rotation steps, each row followed by its count of steps
The counts run from 0 to 645.
[  2  11  -1  28   7 -13 -15 -25  28  -1  21  36  22  -1 -13 -25 -10   0
  20 -35  18   1  28 -35 -13  20   5  10  -5  -1  -6  -8 -15  11 -28  -3
 -36 -25 -16 -28  -4  -2 -15  -1] -> 58
[-18 -18 -13   8  34  16  -9  -1  20  40  15   1  43  -6  -2  -3   6   8
  18  -8   9  -1 -25  17 -36  15 -10  16 -12   2 -23  10 -31  19 -28  35
 -26  -4 -16   8   2  10  17   6] -> 144
[  8   7  15  45  19 -25  32 -20  13   0   8  -5  20  -6  16   4  24  -9
  13 -13  12  14 -31 -27  31 -19   1   5  29  -2  -4  -6 -22  15 -20 -30
 -25 -20 -28 -28  -2 -25  -2 -21] -> 422
[ 30 -51   2   1   2  -8  -1   6  14  11  17  25 -13  -3   5  26  24  -4
  11 -14  -1  13 -32   3 -16   5 -16  -1 -10   8 -25  -5 -30 -13   7   8
   1 -26 -36 -25  20 -34 -34 -18] -> 554
[ 24  30   4  -5   4   8 -18  44  -2 -21 -21  14   8 -13  -9 -14 -36 -18
  -6   9 -12  31  13  -4  17  13 -30  13   5  35  23 -12   2   0   7 -40
  10  24   8 -12 -15 -10  -4 -28] -> 36
[ 28  -8  -2   5   1  26 -25  36  10  -8  19  26  25 -41   3   1 -38  12
 -21 -16  -5  21   0 -13 -24 -20   4 -16 -13   7   1  11 -30 -26 -25   1
 -12   1  -5  -4   5   5 -22 -18] -> 466
[  9  18   0   9  25  33  -5  61  11   2 -10  23  25 -22   1 -12 -37 -16
  -1 -11 -18  34  11 -12  21   1  -6  15   8  29  22  -2  -4  -7  -8 -22
   4  23  11  -3 -18  -9   9  -9] -> 37
[ 10 -35   1  -4   0   2 -12  31  20 -13   8  16  15   4 -11  49 -28  -2
  21   7 -28  11   7  -2 -33  28 -11  12 -12   5  -8   5 -39 -13   5  -7
  19  -9 -39 -14   8   3 -29  -7] -> 23
[ 51   0  13   5   2 -11 -30 -12  24  -8  26  15  12  10  -3   1   8  -8
 -13  13  43  11  -4 -29  -5  11 -27  18   3  -8  -5  -4 -26   9 -19   1
 -34 -18 -16  -7   4 -13  -5 -32] -> 259
[ 15  -9  20  47 -13 -21  18 -25  13  -6  10   7  39   0  12  18 -22 -26
  -1 -24  31   8  -9 -34  10 -13  -2 -14   2  -5 -12   6 -12   1 -10 -29
  -3 -18 -33 -37   3  -7 -16  -9] -> 91
[  7 -19  -2  40  16  11 -28  30 -21  -4 -18   3   5  17  18   6  16   7
  17 -19 -23 -15 -37 -23 -13  -9 -25 -15   9  37   4 -16  -3  37  24  -7
  -2  16 -11 -25  -2   1  -6 -18] -> 182
[ 11   9  13   4  12   1 -19  22  33 -22  -7  26   6 -12  10   5 -27 -23
 -14 -37   0  33  18 -33  29   3 -15  16  -2  19   2  -7  -3 -11  -9 -29
  -1   0  -7 -15 -12  -7 -21 -30] -> 253
[ 41  -6   6 -10  15   2 -53 -10   0  -5  -7  27  11  21 -18 -12  -7   4
  13  11  52  -6 -25 -10 -18  14 -43   9  -5   9  -9 -11 -12  15  11  17
 -12  10  -4   1  10  -1  -9 -27] -> 476
[ 30 -15  27  41 -13 -15  39  -3  25   2   6  -7  -5 -28   5   2  -9  -4
  20 -21 -41   5 -19 -12 -21 -12  -2  -6  22  14   4 -10 -25 -31 -13  29
 -11  -5  -6 -12  12  -2   7   9] -> 418
[ 14  18  12 -11  34   0 -10   2   5  -1 -22 -26   7  10 -11 -14  -2 -11
  19  36  10  12 -22  35  11  36 -30  42  10  23  -6 -13 -25  14  -2 -23
 -16   9  -9  29   9 -18  20 -11] -> 574
[ 25   5  24  -9   3  -6  20  -5  48  -3   0  -4   1  -5  -3  -4 -38 -26
   2 -29  12  19  19 -13  30   6   4  28  15   0   6   1 -15 -45 -27 -23
 -14 -28 -14   0   7 -32  -4 -15] -> 123
[ 17   9  -7   9 -25   0 -45 -12   4   4  19 -17  28   4  -6 -11 -28 -34
 -21   5  44  24  31   3  18   4 -31  16  -5  32 -16 -14  25   8   6 -15
 -21  21  -5  -3   2 -13  20   2] -> 163
[ 14  -7   6  29   3  24 -39   6   6   0  -4   5  31  31 -13 -28 -57 -18
  17 -13  21 -27   8 -25  -3  -6  -5  -4  27   4  13   1  19   7  20 -17
 -16  16  -1 -28  -4  13   7   4] -> 397
[ 10 -12   0   5  23  15  -1  24  22  35  44  -7  14 -18  13  -2  19  -8
 -13   1  -6  13 -14  15  13  -5  13   9   5   8  -5   3 -36 -24 -34  -7
 -18 -15 -23  -7   9 -37  16   2] -> 127
[  7 -13   5  38  -4  -1  29  24   7  10   9  -1   3 -44  16 -18 -15  -4
  16 -48 -41  13  -8 -17 -13 -35  -9 -24  25  33   8  -3 -22 -20 -12  18
  -9  -2  -8 -15   7  -9  -1   5] -> 417
[ -6 -41 -24  25   6  30 -38  12  -5  21  38  14  23  21   6  13  12  -9
 -16 -19  26  -2  12  -9  -9   8 -11  11  -8   6 -10  -3  14  24  -4  10
  -6  16 -35 -41  -2 -28  -5   8] -> 392
[  4  -9 -18  25  28  -1 -11  11 -29  28 -13  -7  10  20  17 -28  41   3
  14  -1   5  -4 -40  13   6 -10 -17  -1   7  26   2  -5   1  25  21 -26
  -5   5  -5 -25  12 -40 -12 -17] -> 640
[  0   4  12   7   2  -5  23  28   3   8 -22  10  13   2  30  10   2 -24
 -13 -55 -10   8 -25 -28  20  -7  -5   7 -10  10   2   7 -20 -19  -9 -39
  14  -5 -18 -23   2 -31 -26 -20] -> 551
[  2  13   4  26   1 -12 -13 -12  17  -5  11  32  36   3  12 -20  -3 -15
  -5 -41  39   5  24 -40   3  13 -11  15 -24   9  -6   3  -4  19 -31  -6
  -9 -10 -13 -30  10   3 -23   0] -> 388
[  3  -9  14   8 -22  10  -9  -1 -12  -7 -10  -5  22   9  -9 -28 -58   9
  18 -44  14 -13   5   1 -18 -14  -5 -26  14  24  -6  23   5   8  18  -4
  14  10 -17   5  28   2 -23  -8] -> 315
[  1 -38 -13  31  -7   0 -24 -18   1  13  25 -20  23 -25  15  15  -2 -11
   0  29 -11   7 -40  -8 -23 -22   4 -14  16  24   3 -29  -5   2  22 -12
 -15  16  -2 -17   8  -6  31  13] -> 296
[ 17  -8  13 -10  -6  11  -1   3  15 -16 -17  -2  41  -2 -19  -7 -80   1
  29   7   0 -19  -8  16 -43   0   5 -24   5   6   2  12 -29 -31   5 -10
 -11   2 -11  17  20  14  -7  11] -> 234
[ -9 -15  -5  36   4  22 -21  -6   2  29  23 -27  40 -12  19   0   9  -8
 -19   3  -3   4 -24   0   5 -31   3 -10  17  23   1 -26   3  15  -9 -17
 -24  19 -16 -19  -5 -12  46  19] -> 295
[  5   3  25  26  -4  -9   8  16 -10 -18 -52 -18  27  23  14  -6 -37 -10
  28 -22 -19 -11  -7  -8  -1   9 -17  -5   3  25   9  -8 -20   9  30 -28
  16  12  -9 -13  21   1 -16  -1] -> 317
[ 12 -24  11  20  21   7  19  28  29  19  -9   4  18 -13  26  22  -1 -21
   3 -36 -16  -8 -23 -20  15 -13   2   1   9  -6  -3   4 -21 -16 -19  -6
   1 -18 -30 -29   5  -9  -7 -13] -> 552
[ 35   0  -2 -24   3  -4 -46 -24  19  11  22  -2   4 -14   2 -26 -13   3
 -15   4  28  28  -9  15   0   5 -13  20   4  28 -18 -20  -6 -11   4 -14
 -21  -8  -3  -1  25 -41 -15 -24] -> 130
[  4  -9 -16  29   7  -4 -42 -18 -22   8  31  -6  16   1 -23 -20  15  23
  34  34  -3   7   4  16 -44  13 -22   8  -1  30 -11 -17  -8  27  12  -4
 -23   9 -13 -10  19  -8  -4  15] -> 64
[ 10  -6  11  27   5  -9  -4  18   3  -8 -17   2 -20 -24   3   8  -5 -17
  18 -24 -39  29 -14 -15  15 -13 -15 -17  30  48   9 -23   5  15  49 -14
  19  16  -9 -13  -1 -15   0  -9] -> 415
[ 11 -15  11  10  -2  -6  12  24   4   0  20 -19  22  -8  18  42  22 -16
 -16  10  -1  41 -17  25  13   8 -19  22 -18  23 -20  -4 -27  11 -18 -26
  16   4 -39  12  11 -11   9  -8] -> 456
[  3  -7   6   9  43  40 -42  45  -3  13 -25   9  19  22   8   0 -24  -6
  28 -15  -6 -27 -29 -11  -3   8 -13   1  18  17  14  -7 -12  21   6   4
 -20  12  -1  -6  -6  23  15 -21] -> 479
[ 10 -45 -16  19 -14   8 -30   2 -26  19  -4 -11   8  22  -3   5  -8   3
  30  -1  -4 -12 -35  14 -35  -4 -27 -24 -12  29 -13  -6  -5   0  43  10
   9  20 -17 -20  27 -10 -18  12] -> 313
[ -2  18  19  32   8 -25   1  -5  19 -19 -23 -21   6  -3 -11 -15 -22 -27
  31  -6 -31   6  15 -23 -10  10 -20  10  16  34  15 -36  -3   1  14 -13
 -21  19   9  10  11  22  14  10] -> 284
[  2 -21   1 -21   9  13 -19  39  13  -1 -14  -7  -4 -13  -2   9 -38 -14
   0 -19 -47  20  10  12  21   0  -4   6  26  43   7  -9  -2 -20  25 -12
  19  11 -14   2  12 -31  -4 -17] -> 118
[ 20 -24  14  51 -32 -25  20   2  10  -9   8 -12  17 -27  20  25  -5  -2
   5  -9 -32  17 -20 -25 -42 -11   0 -17 -12  13   1 -21 -23 -19  -8  -2
   6   5 -10 -19  21  11 -13  10] -> 88
[  1 -14  -6 -21  39  17 -26  21  14  10   5 -14  13 -40 -20   2 -25   5
   5  11 -20  22 -18  23   4  -5  -9  -7  27  39  -5   2 -15  22  10  19
  -4  14 -13  23  -8   4  33 -22] -> 577
